150	154	74	163 out 74
100	28	123	62	96 out 123
35	56	122	124	104	32 out 122
142	52	57	34	131	164	137 out 57
78	96	59	101	176 out 59
181	98	101	102 out 101
---
[166, 99, 146, 81]	146
[[65, 64, 118, 88, 104, 169], [59, 140, 55, 156, 116, 178]]	104
[[162, 146, 100, 100, 100, 105], [134, 172, 109, 100, 99, 102], [102, 99, 100, 116, 175, 121]]	100
[127, 99, 110, 113, 121, 129, 39]	129
[[132, 115, 66, 178, 45], [77, 34, 57, 86, 136], [52, 151, 150, 154, 103]]	178
[111, 181, 65, 81, 52]	81
[96, 158, 104, 128, 113]	128
[[47, 53, 129, 126], [59, 66, 115, 110], [156, 46, 35, 107]]	129
[[137, 75, 62, 72, 100, 82], [125, 43, 106, 36, 123, 169], [127, 113, 74, 71, 92, 102]]	100
[[115, 108, 175, 159, 32], [163, 133, 25, 63, 149]]	159
---
100, 118, 161, 110, 111 gives 111
88, 91, 42, 123, 134 gives 134
101, 126, 179, 101, 59 gives 59
135, 101, 37, 124, 93 gives 93
154, 33, 105, 85, 54 gives 54
108, 94, 173, 56, 128 gives 128
156, 41, 152, 169, 64 gives 64
34, 145, 59, 155, 51 gives 51
---
97, 24, 106, 92, 93, 133 -> 93

126, 90, 178, 58, 53, 123, 139 -> 53

91, 42, 26, 53, 106, 154 -> 106

76, 95, 161, 154, 58, 103, 43 -> 58

166, 63, 134, 69, 38 -> 38

179, 80, 85, 88, 122, 76, 118 -> 122

170, 68, 107, 96, 83, 138, 166
74, 102, 138, 36, 124, 171, 70
-> 83
---
143, 81, 31, 72, 78, 125, 140 -> 81

68, 87, 96, 162, 62
79, 93, 140, 102, 112
-> 93

111, 151, 100, 164, 78, 113 -> 151

133, 100, 106, 111, 58, 42, 165
126, 181, 162, 148, 87, 113, 130
70, 110, 53, 69, 77, 121, 69
-> 110

85, 97, 60, 22, 166, 90 -> 97

52, 61, 164, 94 -> 61

42, 28, 132, 137, 96, 106 -> 28

90, 98, 80, 126, 86, 87, 109
110, 121, 150, 38, 122, 95, 79
94, 82, 123, 101, 126, 112, 106
-> 82

20, 156, 107, 80, 82 -> 156

93, 118, 102, 72, 159, 113, 44 -> 118
---
95, 49, 100, 122, 158, 83, 157 ans = 49
119, 93, 49, 176, 96, 109, 154 ans = 93
98, 127, 57, 160, 148 ans = 127
99, 165, 107, 112 ans = 165
29, 64, 92, 153 ans = 64
123, 134, 130, 81, 163 ans = 134
116, 145, 91, 124, 123, 158 ans = 145
120, 36, 102, 176, 143 ans = 36
---
Q: 108, 100, 83, 111, 166, 105, 141
A: 108
Q: 149, 113, 37, 89
A: 149
Q: 129, 80, 35, 114, 22, 109, 84
A: 129
Q: 71, 133, 168, 165, 85, 82
A: 71
Q: 146, 140, 118, 42
A: 146
Q: 144, 71, 65, 51, 145, 159, 154
A: 144
Q: 46, 140, 170, 168, 113, 121, 174
A: 46
Q: 78, 42, 50, 164, 158
A: 78
---
[169 165 177 163] Out: 163, 169

[100  36  73  97  89] Out: 89, 100

[ 35  60 138 101 109] Out: 109, 35

[[ 85 100  98 176  45]
 [109  92 130  76 167]] Out: 45, 109

[ 41 104 130 121 179  64 119] Out: 119, 41

[[116 111 134  68 176  88  95]
 [ 88  89  78 112  62 107 113]] Out: 95, 88

[[169  52 162 165  49]
 [132  40 147 103  65]] Out: 49, 132

[[161 156 121 134  41 124 138]
 [173 171  23  61 119 128  92]
 [150 151  32  65 118 124  83]] Out: 138, 150

[ 91  81 127 158] Out: 158, 91
---
Input: [[132, 85, 108, 58], [103, 114, 145, 73], [27, 158, 160, 118]]
Output: 160
Input: [[140, 119, 109, 106, 60, 101, 103], [122, 107, 111, 102, 91, 66, 111], [165, 125, 114, 102, 109, 111, 115]]
Output: 114
Input: [[58, 139, 137, 156, 50, 77, 70], [80, 149, 140, 115, 59, 50, 68], [135, 84, 90, 60, 47, 73, 41]]
Output: 90
Input: [[132, 41, 138, 53, 41, 63], [68, 27, 64, 148, 56, 51], [155, 50, 160, 50, 59, 64]]
Output: 160
Input: [[89, 133, 115, 115], [47, 55, 53, 105], [40, 58, 61, 91]]
Output: 61
Input: [[80, 104, 32, 147, 144, 123], [90, 88, 106, 32, 118, 99], [52, 47, 113, 163, 87, 130]]
Output: 113
Input: [[101, 118, 86, 108, 106, 80, 116], [167, 59, 68, 87, 173, 105, 87], [101, 102, 100, 97, 100, 98, 101]]
Output: 100
Input: [[49, 77, 112, 138, 112], [73, 171, 50, 128, 74], [80, 106, 132, 135, 71]]
Output: 132
---
155, 149, 144, 172 | 144
133, 61, 159, 135, 29, 139 | 159
26, 38, 47, 88, 108, 97, 102 | 47
25, 35, 87, 43, 135, 44, 99 | 87
22, 168, 77, 103, 107, 116, 76 | 77
34, 122, 134, 69 | 134
